One hidden turn or mirror swaps the rows below in pairs. Which row is each named row swapped with?
J_579: [  6 -11   8   4  -1  -2   1   2 -12   3  -8   7   6  -4   6   1  13  -4
   6  -9  15  12   6  -4  -3   0   5]
J_844: [  3  14  -5  11 -15   3   3  10   5   7   7  -8   4  10   3  -7   2   0
   4  11   3 -13  -3   1  10   4  -1]
J_188: [  5   6   2 -11 -11   2  13   0   8  -6   7   0  14  -2  11   4   1  -4
  15  -3  -3   2  -1   9  -9  13   8]
J_839: [ -3   0   6  -6 -12   8  -4   6  -2   0  -4  -1  -7  -2  -8   0   1  21
  -7   6   4  -3   9   1  -8  -8  -9]
J_226: [  4  12  -3  14 -10   3   1  11   3   2   6  -6   2  11   6 -11   1   4
   5   9   3 -15  -6   0   8   0  -3]
J_522: [ -6  -3   0   4   5 -14   7   0  -1   2 -12  -7   4   0   3  14  -8  -8
   3   9 -12   2  10  -3   0  -4   1]
J_135: [ -4 -17  11  -1  -4 -10  -8   2   9  -7   8  -8   0  -4  -5   7 -11  -1
  -6  -1  -5   8   8   6   5  -5  -3]
J_116: [ 11  -4  -1  -1  -3  11   3  12  10   5 -11   2   0  -6   1 -11  14   2
  -5  -7   4  -1   7  -2  15  -9   2]
J_696: [ -8   4   0  -6  -1   9   9   8   2  -5  -2  -2 -12   2  -8   7  -1 -15
   1  -4  -7   6   0 -12   5  -5  -5]
J_423: [ -6   4   2  -6   3  11   9   3   0  -6   0  -5  -9   2  -9   7  -3 -13
   0  -7  -3   8   2 -16   4  -4  -6]
J_278: [12  0 -2  1 -4 12  3 11  6  3 -9  2  0 -8  1 -9 13  3 -5 -5  1 -4  6 -3
 19 -8  4]
J_65: [ -3   3   7  -4 -10   4  -2   7  -4   4  -3   1  -4  -4 -11   3   2  22
  -9   9   8  -1  10   0  -7  -5  -5]
J_519: [  5  12  -1  15 -14   1   3   9   4   4   8  -7   2  11   5 -10  -1   2
   4  11   4 -13  -2   2   8   0   2]
J_246: [ -6   4  -5  -4  -8  -2   7  -5  21   7   4 -12   2  13   7  11   1  10
   3  -3  13   2   1  11  -1  -3  -2]
J_384: [  8   7   1  -8   4   3   0   3   1  -2  13   8   9   1  -6 -10  -7   8
  -3   0  -6  -8   3  19  -4   9   2]
J_763: [  8   7   5 -10 -11   0  12   1  10  -6   7   0  13  -2  11   3  -1  -4
  15  -5  -2   4  -1  10 -10  12   8]
J_89: [ -8   3   3  -6   3   7  11   4   0  -4   0  -5 -12   3  -5   9  -5 -15
  -3  -5  -4   6   1 -15   1  -4  -5]
J_411: [  6  10 -12   0  -4  -3  -5  -4 -15  15   3  -9   0  -6   2   8  -3   2
   1  -4   7   6  13  -5  -7  -5  -3]
J_163: [ -6  11  23   0   7   0   0  -6  -2  -2   9 -17  -2   0   0   3  -8  -5
   0  -7   9  -3  -3   8  10  -1   5]
J_529: [  2   0  -4  -3   1   1  -5  -9   3  -5   3  -9   0  -5   2  -9 -10  -3
   9   4  -5   5 -16 -10  13  -5   2]
J_739: [  8 -10   8   3   0  -4  -1   0  -8   3  -8   8   7  -6   6   1  12  -3
   6  -9  13  15   3  -5  -2   2   9]
J_891: [  3  10  -4  14 -13   2   1   9   2   4  10  -7   3  11   4 -10  -1   2
   4   5   3 -15  -4   3  10   0  -1]
J_127: [ -2   0   8  -4 -12   7  -3   9  -3  -2  -2  -2  -2  -2  -7   1   1  20
  -8   8   3  -2  14   2  -7  -8 -10]
J_178: [  1  -1  -3  -2   0   2  -4  -8   4  -3   5 -10   1  -8  -1 -10  -8  -4
   7   7  -8   3 -17 -10  11  -2   4]
J_730: [  7  11 -11   3  -4  -3  -5  -3 -17  16   3  -8  -1  -6   3   4  -3   0
   1  -3   3   5   9  -6  -6  -6  -4]
J_604: [  7   8   5 -12 -13   1  12  -4   7  -5   4   1  13  -3  10   3   0  -4
  14  -2   0   4  -2  11 -11  11   8]
J_372: [ 5  8  0 -9  3  1  4  6 -1  1 13  9  6  2 -7 -7 -6 10 -6 -1 -8 -8  2 20
 -2  6  4]
J_235: [ 10  -8   8   2  -1  -2   0   0 -10   3  -8   6   8  -4   5   1  14  -3
   5  -7  12  16   6  -4  -4   1   6]
J_132: [ -1   4  -6  -1  -6  -4   8  -6  20   8   6 -10   1  12   8  10   2  11
   1  -2  15   3  -3   8   2  -2  -1]
J_555: [ 10  -3  -1   0  -5  12   4   9   6   6 -10  -1  -2  -6   0 -11  13   5
  -6  -4   0   2   6  -2  19  -8   4]
J_250: [ -3   2   7  -5 -12   8  -3   9  -3   2  -3   1  -5  -2  -9   1   0  21
  -3  10   5   0  10  -1  -7  -6 -10]
J_10: [ -3   4  -8  -3  -7  -3   6  -8  17   9   7 -12   4  15   7  10   2   8
   3  -3  13   2   2  10  -1  -2   1]
J_729: [ -6   9  23   1   6  -3   1  -3  -3  -3   9 -18  -3   1  -2   2  -8  -4
  -2  -7   9  -3  -1  10   8   0   3]
J_721: [ 9  8  0 -8  4  0  1  5  2  0 14  7  7  0 -7 -8 -7  8 -5 -2 -7 -6  0 20
 -4 10 -1]
J_691: [  7  11 -11  -2  -6  -2  -7  -3 -15  16   3  -8   1  -8   0   7  -4   0
   3  -2   0   4  14  -5  -6  -6  -5]
J_650: [ -6   3   0  -4   1   8  11   5   2  -5  -2  -4 -12   1  -7   5   1 -14
  -1  -2  -4   6  -1 -17   3  -9  -3]
J_448: [  8   5   3 -10   3   3   2   5   2  -1  11  12   8   3  -6  -6  -7  10
  -7   2  -6 -10   2  19  -2   8   0]
J_596: [  9  -9   7   4  -2  -2   1   2 -10   3  -7   8   7  -5   4   4  13  -6
   7  -7  14  13   6  -3  -3   3   7]
J_717: [  8 -11   7   4   1  -2   0   2  -9   4  -8   4   7  -6   4   4  14  -3
   5  -7  14  14   3  -4  -3   1   8]
J_478: [  4   8   4 -11 -13   2  12  -3   8  -8   5   0  11  -2  12   1  -1  -4
  14  -5  -3   1  -1  11 -10  12   7]
J_732: [  6   9   3 -12 -14   1  10  -2   8  -6   6  -1  15  -3   9   4  -1  -6
  12  -2  -4   5  -2  12 -10  11   7]
J_195: [ 11  -4  -2   0  -2  11   3   8   8   6 -10   0   2  -5  -2 -10  16   3
  -5  -7   2   0   7  -2  15 -11   5]
J_326: [ -5   9  24  -2   6  -3   1  -3  -2  -2  11 -18   0  -1  -2   2  -8  -2
   0  -3   7  -2  -4  15   7   1   3]
J_912: [ -8   7   9   6   2  -5  11  -5   2  -4   7  -8  10 -11   9   4  -8  14
   0   2   4  15  -3   0  15   2  -1]
J_765: [ -2   7  -6  -2  -7  -4   8  -6  20  10   5 -10   3  11  10  11   2   7
   4  -3  15   1   0   9  -1  -2  -3]
J_453: [  8  -6   9   2  -2  -5   0   1 -11   3 -10   6   8  -5   7   2  14  -3
   2  -7  14  14   5  -2  -3   0   6]
J_694: [  8  -1   0  -1  -2  11   5  11   6   7 -10   2  -2  -4   1 -10  16   5
  -4  -7  -1  -1   5   0  18 -10   5]
J_165: [-11   8   7   5   2  -4  12  -8   2  -1   3  -9  11 -10   8   5  -9  12
   4   3   3  15  -4   0  15  -1  -1]
J_251: [  8  -2  -2  -1  -2  12   6   9   9   8 -12   3   2 -10  -1 -13  12  -1
  -5  -4   2  -3   7  -2  16  -5   3]
J_938: [-10   9  11   2   0  -3  12  -7   1  -2   5 -10  13  -9  10   3  -9  10
   2   2   6  14  -4   3  17   0  -1]
J_833: [ -9   4   2  -6   2   9  13   3   1  -4  -1  -6 -11   3  -7   5  -2 -14
  -1  -4  -5   4  -2 -16   2  -6  -5]
J_488: [  7  11 -12   0  -6  -4  -6  -2 -12  17   2  -8  -1  -9   4   7  -2   3
   2  -6   5   7   9  -4  -7  -5  -5]
J_879: [ -5  -4  -1   3   8 -11   6   1   0   0 -11  -3   0   0   3  13  -6  -8
   4   8 -13   0  10  -6  -3  -3   1]
J_869: [  6   5   4 -12 -13  -1  10  -2   8  -6   6   0  14  -2  10   3  -2  -6
  14  -5  -4   6   1  10  -8  13   8]
J_286: [  5   7   2  -7   4  -1  -1   6   3   1  13  10   7   2  -8  -7  -9   9
  -3   1  -8 -10  -1  19  -3   6   3]
J_100: [  4   6   2  -7   5   1   3   2   3  -2  10  10   8  -2  -9 -10  -7   7
  -7   1  -3  -9   4  20  -2  11   3]
J_93: [ -2   9  25   1   6  -3   2  -5   0  -2   9 -16  -2   2   0   3  -9  -6
  -3  -7   7  -5  -5   9   6  -2   5]
J_277: [ -5  -4  -1  -1   5 -12   4   1   0   1 -14  -5   6   2   3  11  -7  -9
   5  11 -13  -1   8  -5   1  -5  -1]
J_971: [ -4   7  25   0   6  -1   3  -5  -4   0  11 -16  -1   0  -2   0  -8   0
  -2  -4   8  -4  -5  11   8  -1   8]
J_556: [ -6 -15  11  -2  -4 -10  -9   4  10  -5   6  -7   0  -7  -8   5  -8  -2
  -8   1  -2   8   6   6   8  -4  -1]

J_93 is swapped with J_423
J_100 is swapped with J_251
J_250 is swapped with J_519
J_65 is swapped with J_844
J_326 is swapped with J_650
J_938 is swapped with J_879
J_721 is swapped with J_195
J_765 is swapped with J_411

